In the data rows, the value 500 means zero.
Here are some numbered points:
array([330., 675., 550., 579., 566., 634., 372., 275., 357., 398., 335., 540.]) 0
array([214., 665., 391., 729., 477., 630., 329., 369., 304., 479., 420., 561.]) 1
array([751., 517., 667., 280., 517., 452., 569., 538., 618., 452., 430., 490.]) 2
array([559., 439., 512., 529., 490., 509., 678., 705., 542., 533., 538., 548.]) 3
array([458., 305., 308., 509., 434., 471., 487., 541., 479., 443., 508., 462.]) 4
array([  0., 473., 358., 669., 497., 614., 771., 364., 361., 414., 450., 652.]) 5
array([399., 580., 648., 559., 521., 461., 621., 491., 518., 451., 461., 559.]) 6
array([471., 462., 681., 427., 546., 466., 521., 592., 572., 725., 605., 569.]) 7
array([313., 572., 430., 711., 445., 671., 604., 473., 456., 746., 668., 692.]) 8
array([331., 533., 531., 427., 445., 484., 579., 500., 430., 457., 390., 454.]) 9
array([423., 497., 910., 341., 628., 487., 534., 602., 663., 732., 703., 542.]) 10
Which two points above are nearest to each new point by angle? Their numbers follow each, nearest first.
array([806., 466., 195., 717., 324., 473., 272., 874., 477., 351., 397., 400.]) 4 3
array([489., 568., 312., 429., 416., 519., 381., 390., 476., 564., 491., 508.]) 1 0
array([953., 472., 726., 215., 534., 436., 580., 538., 639., 458., 428., 485.]) 2 10
array([259., 660., 843., 856., 587., 476., 668., 640., 576., 671., 548., 507.]) 6 10
array([247., 487., 457., 567., 507., 519., 595., 418., 471., 458., 496., 538.]) 5 1
array([501., 532., 623., 614., 471., 654., 485., 516., 433., 542., 622., 565.]) 8 10
array([732., 433., 537., 367., 555., 510., 468., 334., 599., 479., 674., 444.]) 2 10
array([887., 576., 392., 298., 530., 441., 647., 404., 703., 687., 528., 484.]) 2 3
array([553., 523., 374., 477., 421., 510., 464., 451., 473., 520., 444., 458.]) 4 1
array([197., 497., 547., 611., 519., 352., 446., 620., 348., 229., 221., 444.]) 9 1
array([522., 442., 468., 558., 408., 623., 417., 507., 395., 602., 737., 480.]) 8 4
array([590.,  75., 196., 395., 684., 447., 578., 663., 473., 110., 245., 401.]) 4 3
array([350., 580., 461., 598., 460., 649., 598., 510., 468., 707., 593., 637.]) 8 5
array([731., 423., 500., 363., 588., 520., 476., 350., 608., 488., 641., 419.]) 2 10
array([432., 576., 533., 546., 556., 542., 429., 363., 428., 420., 412., 546.]) 0 1
array([428., 672., 566., 481., 567., 471., 755., 495., 596., 595., 375., 573.]) 6 9
array([567., 565., 365., 443., 382., 488., 466., 465., 503., 526., 457., 419.]) 4 2
